kasu: [ -8.3 -40.5   0.7  27.5 -14.3  -4.5 -54.6  26.3 -32.2 -33.6  -1.6  51.5
  72.5  15.7  -4.4 -12.0 -71.6 -10.4   0.1 -12.5   7.8 -35.2 -23.5 -73.2
  35.4   7.3  15.8 -32.2  -1.7  -7.8 -10.0  61.9 -45.6  56.9  -5.3  53.3
 -11.3  52.5  38.8 -51.1 -15.8  49.5]
Zerab: [ -8.3 -40.5   0.7  27.5 -14.3  -4.5 -54.6  26.3 -32.2 -33.6  -1.6  51.5
  72.5  15.7  -4.4 -34.8 -71.6 -10.4   0.1 -12.5   7.8 -35.2 -23.5 -73.2
  35.4   7.3  15.8 -32.2  -1.7  -7.8 -10.0  61.9 -45.6  56.9  -5.3  53.3
 -11.3  52.5  38.8 -51.1 -15.8  49.5]
Finu: [-32.5 -24.4   2.2  39.0  28.2  -1.2  -1.1  -8.5  -4.6 -39.6  10.8  23.8
  20.0   5.1  -4.7  45.7 -13.6 -25.5 -10.4  -7.4  -0.3  19.1 -25.0 -72.3
  24.8 -21.0  -8.1 -28.0 -66.5 -35.8 -34.8  25.6 -15.4  34.4   3.9  48.9
 -52.5  37.1  36.8  15.8 -13.9  24.5]
Moro: [-40.2   0.3 -19.1  24.9  -3.1 -12.1  29.6  26.1  12.1 -23.1   8.2   2.3
  18.2   6.4  -8.6   6.5 -56.1  -6.1  -5.5   5.0  -7.9  27.8  18.8 -73.3
  29.9 -21.6   2.0 -18.1 -73.5 -29.5 -41.5 -17.8  -0.4  23.7  39.7   9.3
 -50.7   9.7  73.5  33.8   3.1  11.7]
Tup: [-18.8   3.3  49.8   9.0  81.3  26.7 -52.3  -9.0  40.5 -48.9  48.6  32.1
  14.3 -14.2  36.7 -12.6 -61.9  -3.3  14.7   5.0 -14.8 -30.5   6.1 -65.1
  24.0  -0.2 -26.4  39.5 -50.2 -51.9 -35.6 -15.2 -41.1   4.4 -54.9   3.6
 -32.3 -13.8 -25.2 -41.6 -12.9  70.5]
shift +1: [-14.2  36.7 -12.6]
[-14.1  36.8 -12.5]
chg Moro: [-40.1   0.3 -19.1  24.9  -3.1 -12.1  29.6  26.1  12.1 -23.1   8.2   2.3
  18.2   6.4  -8.6   6.5 -56.1  -6.1  -5.5   5.0  -7.9  27.8  18.8 -73.3
  29.9 -21.6   2.0 -18.1 -73.5 -29.5 -41.5 -17.8  -0.4  23.7  39.7   9.3
 -50.7   9.7  73.5  33.8   3.1  11.7]
0, [-40.2]
chg Finu: [-32.5 -24.4   2.2  39.0  28.2  -1.2  -1.2  -8.5  -4.6 -39.6  10.8  23.8
  20.0   5.1  -4.7  45.7 -13.6 -25.5 -10.4  -7.4  -0.3  19.1 -25.0 -72.3
  24.8 -21.0  -8.1 -28.0 -66.5 -35.8 -34.8  25.6 -15.4  34.4   3.9  48.9
 -52.5  37.1  36.8  15.8 -13.9  24.5]
6, [-1.1]
shift +1: [-50.2 -51.9]
[-50.1 -51.8]
shift -1: [39.5]
[39.4]
chg Moro: [-40.2   0.3 -19.1  24.9  -3.1 -12.1  29.6  26.1  12.1 -23.1   8.2   2.3
  18.2   6.4  -8.6   6.5 -56.1  -6.1  -5.5   5.0  -7.9  27.8  18.8 -73.3
  29.9 -21.6   2.0 -18.1 -73.5 -29.5 -41.5 -17.8  -0.4  23.7  39.7   9.3
 -50.7   9.7  73.5  33.8   3.2  11.7]
40, [3.1]
chg kasu: [ -8.3 -40.5   0.7  27.5 -14.3  -4.5 -54.6  26.3 -32.2 -33.6  -1.6  51.5
  72.5  15.7  -4.4 -12.0 -71.6 -10.4   0.1 -12.5   7.8 -35.2 -23.5 -73.2
  35.4   7.3  15.8 -32.2  -1.7  -7.7 -10.0  61.9 -45.6  56.9  -5.3  53.3
 -11.3  52.5  38.8 -51.1 -15.8  49.5]
29, [-7.8]

Pup: [  3.9 -12.3 -16.2   8.4 -15.0  13.2   4.2   9.8 -12.0 -20.7]
somip: [-74.1 -10.1  71.1 -11.5  61.5 -65.1 -27.5 -60.7  39.0  62.4]
Fitos: [ 0.0  0.0 -0.1 -0.1 -0.1  0.0 -0.1  0.0 -0.1 -0.1]
Novu: [  6.8  28.1  -6.2 -45.4  -5.6 -31.5 -23.1 -21.2  -4.0  14.1]
milid: [-60.2 -76.8  50.5  38.0  61.0  -3.6  63.9 -38.0  69.0  38.3]
Nikov: [ 0.6 -2.4 -4.0  1.0 -3.9  2.1 -0.3  1.7 -3.5 -5.0]
Laro: [-23.9 -55.5  15.8   8.3  32.9   0.9  65.0 -30.7  54.6  24.5]
vez: [ 1.1 -3.7 -6.9  1.3 -6.8  3.3 -0.9  2.9 -6.1 -8.4]
Ris: [-0.4  0.1  2.0  0.5  2.1 -0.2  1.2 -0.5  2.1  2.1]
chg somip: [-74.1 -10.1  71.1 -11.5  61.5 -65.0 -27.5 -60.7  39.0  62.4]
5, [-65.1]
chg Ris: [-0.4  0.1  2.0  0.5  2.1 -0.2  1.2 -0.5  2.0  2.1]
8, [2.1]

Gegi: [ 41.7 -41.9 -38.5 -18.2]
Zed: [-78.5  38.9  64.0 -57.9]
ker: [ 41.7 -41.9 -38.5  -0.6]
sabi: [-28.3  -8.4  20.8 -22.1]
shift -1: [-28.3  -8.4]
[-28.4  -8.5]
chg sabi: [-28.3  -8.4  20.9 -22.1]
2, [20.8]
chg ker: [ 41.7 -41.9 -38.4  -0.6]
2, [-38.5]
shift +1: [-41.9 -38.5]
[-41.8 -38.4]
shift -1: [-28.3  -8.4  20.8]
[-28.4  -8.5  20.7]

Zal: [-1.5 -2.7  0.0  0.6 -1.3  0.9  0.0  0.9 -2.5  0.0  1.2  0.1 -0.1  0.3
  0.2  0.0 -1.2  0.0  1.4  0.7 -2.4 -2.4  0.8 -1.8  0.9  0.3  0.4  1.0
 -1.9  0.0  0.1  1.2 -1.5 -1.5  0.9 -1.1  1.1 -0.7 -2.1 -0.8  0.9 -0.3
  1.0  0.7 -2.6 -1.2 -2.3  0.7 -2.4 -1.3  0.2  0.3 -0.3  0.1 -0.1]
Zamu: [ 21.6   5.4 -45.7  37.3  63.1  37.8 -39.0 -36.6 -32.4 -46.4 -22.4  52.3
 -45.6  53.6  52.9  44.2  64.6 -44.3  17.1  16.9   2.0  -1.9 -27.4  41.6
  44.7  56.7  43.5  46.3  51.8 -44.9 -29.2   3.8 -65.1  53.1  -9.2  52.6
 -12.6  59.3  -8.9  67.4  30.4  65.5  36.5  53.7 -18.7  64.1 -55.5 -25.0
  -3.0 -65.7 -31.7  44.0  64.6 -40.4 -47.6]
tesov: [ 14.0  20.5  -7.3  -1.9  12.6  -4.4  -7.0 -11.6  16.6  -7.2 -13.0   3.1
  -7.0   1.1   2.0   3.6  11.8  -7.0 -12.6  -8.8  18.4  18.4 -11.8  16.6
  -4.2   0.8   0.2  -4.7  16.4  -7.2  -7.6 -12.6   3.3  14.2 -11.4  11.5
 -12.8   8.9  15.6   9.1  -4.7   6.0  -5.1  -2.8  18.1  11.7  12.5 -11.2
  18.1   3.9  -8.4   1.4   5.6  -8.1  -6.5]
chg tesov: [ 14.0  20.5  -7.3  -1.9  12.6  -4.4  -7.0 -11.6  16.6  -7.2 -13.0   3.1
  -7.0   1.1   2.0   3.6  11.7  -7.0 -12.6  -8.8  18.4  18.4 -11.8  16.6
  -4.2   0.8   0.2  -4.7  16.4  -7.2  -7.6 -12.6   3.3  14.2 -11.4  11.5
 -12.8   8.9  15.6   9.1  -4.7   6.0  -5.1  -2.8  18.1  11.7  12.5 -11.2
  18.1   3.9  -8.4   1.4   5.6  -8.1  -6.5]
16, [11.8]
chg Zamu: [ 21.6   5.4 -45.7  37.3  63.1  37.8 -39.0 -36.6 -32.4 -46.4 -22.5  52.3
 -45.6  53.6  52.9  44.2  64.6 -44.3  17.1  16.9   2.0  -1.9 -27.4  41.6
  44.7  56.7  43.5  46.3  51.8 -44.9 -29.2   3.8 -65.1  53.1  -9.2  52.6
 -12.6  59.3  -8.9  67.4  30.4  65.5  36.5  53.7 -18.7  64.1 -55.5 -25.0
  -3.0 -65.7 -31.7  44.0  64.6 -40.4 -47.6]
10, [-22.4]

Zuke: [ -5.3  -2.1  -6.6  -5.5   0.7  -8.6   6.5  -5.9   2.0  11.0  -0.2  12.9
   3.2 -10.3  -8.4  -1.1  -1.7   2.6  -2.1   1.5  -8.8  -5.2   1.8  -9.9
   8.9  14.9   9.3   2.6  -8.1 -10.0]
non: [-15.2 -10.9 -43.8 -16.3 -27.5 -16.8  22.1 -31.2  -5.0  34.2 -11.7  14.1
  -2.4 -35.5 -29.6 -16.1 -15.9 -10.0 -13.8  11.3 -19.4 -20.0 -12.6 -33.5
  -5.4  27.3  -4.7  -3.3   8.3 -17.3]
zofup: [-11.1 -40.0 -33.2 -50.5   5.4 -28.2  -3.5 -19.0 -24.9  20.3 -33.0  29.7
 -20.0 -57.7   1.6 -36.1 -38.5 -22.0 -40.0 -24.6 -29.4  -0.7 -25.1 -58.4
  35.6  48.3  11.9  22.2  -1.3 -36.7]
koret: [-11.1 -40.0 -33.2 -50.5   5.4 -28.2  -3.5 -19.0 -24.9  20.3 -33.0  29.7
 -20.0 -57.7 -57.0 -36.1 -38.5 -22.0 -40.0 -24.6 -29.4 -11.6 -25.1 -58.4
  35.6  48.3  11.9  22.2 -39.8 -36.7]
chg Zuke: [ -5.3  -2.1  -6.6  -5.5   0.7  -8.6   6.5  -5.9   1.9  11.0  -0.2  12.9
   3.2 -10.3  -8.4  -1.1  -1.7   2.6  -2.1   1.5  -8.8  -5.2   1.8  -9.9
   8.9  14.9   9.3   2.6  -8.1 -10.0]
8, [2.0]
chg non: [-15.2 -10.9 -43.8 -16.3 -27.5 -16.8  22.1 -31.2  -5.0  34.1 -11.7  14.1
  -2.4 -35.5 -29.6 -16.1 -15.9 -10.0 -13.8  11.3 -19.4 -20.0 -12.6 -33.5
  -5.4  27.3  -4.7  -3.3   8.3 -17.3]
9, [34.2]
shift +1: [-8.6  6.5 -5.9]
[-8.5  6.6 -5.8]

